One turn sends every row of this set to another row. A few are shown first. Where does it send the rows asked after them?
J_244: 0.304,-1.779,1.747,2.728,1.415,0.527,-0.470,-0.121,0.233,-0.881,-2.093,2.916,4.311,1.566
J_804: -0.307,-2.744,-0.048,2.018,1.102,-1.264,0.681,-0.645,0.760,-1.471,-1.090,3.670,2.656,1.813
J_168: 1.477,2.567,-4.260,1.421,1.949,-0.279,-0.636,2.316,2.034,-1.625,1.200,0.263,-0.438,-2.410
J_226: 3.171,3.545,-1.763,0.247,1.844,1.291,-2.258,2.478,1.768,-2.650,-1.340,0.051,2.024,-1.257
J_265: 2.102,3.578,-2.343,2.300,2.415,1.402,-1.886,2.850,1.494,-0.891,0.373,-0.571,1.198,-2.811
J_494: -0.086,-0.770,2.126,1.912,3.399,-2.195,1.862,0.971,1.953,2.230,-1.846,-0.815,0.862,-2.384
J_999: 2.556,-0.578,-0.723,1.164,-2.918,1.404,-0.416,-1.096,-1.140,-0.148,-0.645,4.298,-0.940,-1.150
J_167: 3.166,0.659,-2.564,1.151,0.850,-0.188,-1.432,2.511,1.495,-3.036,0.722,-1.882,-2.264,-2.194
J_635: 4.038,0.959,-1.591,0.208,0.571,0.107,-1.976,2.256,1.522,-3.923,-0.544,-1.683,-1.480,-1.327
J_422: -0.890,-0.176,-0.431,3.209,-2.163,2.468,-2.583,1.652,2.602,3.111,0.188,0.372,-0.917,0.200
J_697: 1.794,-1.074,-0.502,1.870,-1.000,-3.654,1.791,-1.458,2.225,1.558,-2.021,-2.324,-0.737,1.046
J_555: 4.094,1.556,-0.568,1.209,1.098,1.163,-2.537,2.844,1.128,-3.090,-0.654,-2.368,-0.499,-1.893
J_227: 2.698,0.362,2.070,3.089,-0.356,-1.130,0.142,-0.582,1.458,2.513,-3.093,-3.461,1.651,0.548
J_673: -0.966,-1.107,-1.720,1.332,-2.781,0.576,-1.661,0.861,3.353,1.461,-0.015,1.465,-2.165,1.485
J_600: 2.016,-0.448,-0.944,2.487,-2.499,1.899,-0.343,-0.716,-1.345,1.135,0.277,3.798,-1.166,-2.087
J_27: -1.364,-2.760,-0.630,4.039,1.626,-1.076,0.969,-0.237,0.406,0.279,0.407,2.939,1.935,0.166
J_512: -0.787,-1.832,1.214,4.713,2.050,0.759,-0.139,0.312,-0.109,1.058,-0.453,2.211,3.699,-0.038
J_842: 0.973,-0.990,2.473,-0.546,2.798,-2.648,1.618,0.379,2.434,0.151,-3.465,0.041,1.428,-0.576
J_546: 3.241,1.389,-1.589,2.125,1.258,0.972,-2.090,3.002,1.038,-2.133,0.606,-2.551,-1.502,-2.811
J_897: 2.494,2.514,-3.508,-0.644,1.435,-0.445,-1.078,1.887,2.316,-3.396,-0.501,0.894,0.264,-0.828
J_654: 0.352,0.418,1.114,1.901,-2.430,3.273,-3.556,1.617,2.702,1.897,-1.800,0.547,0.567,1.455
J_678: 3.189,-0.064,0.431,1.258,-2.672,2.434,-1.191,-0.657,-1.247,-0.084,-1.289,3.864,0.204,-1.013
J_113: 2.884,-0.392,1.287,1.173,-1.014,-2.436,0.679,-1.270,2.049,0.721,-3.735,-2.363,1.140,1.850
J_480: 1.415,-0.343,0.292,3.911,-0.320,-2.266,1.206,-0.771,1.529,3.170,-1.431,-3.353,0.041,-0.360
J_433: 2.596,0.192,0.398,2.677,-2.318,2.957,-1.179,-0.375,-1.614,1.167,-0.624,3.318,-0.032,-2.134
J_297: -0.143,-1.430,1.288,0.466,2.931,-3.332,2.542,0.277,2.452,1.006,-2.052,-0.061,0.052,-1.411
J_393: 0.446,-0.531,-0.138,-0.002,-3.152,1.418,-2.719,0.825,3.333,0.244,-1.997,1.662,-0.498,2.773
J_99: 0.865,-0.407,3.311,0.912,3.279,-1.557,1.103,0.901,1.963,1.449,-3.311,-0.820,2.030,-1.596

J_422 goes to J_673
J_897 goes to J_226
Now find these:
J_546 goes to J_167
J_697 goes to J_113
J_99 goes to J_494
J_512 goes to J_27
J_433 goes to J_600

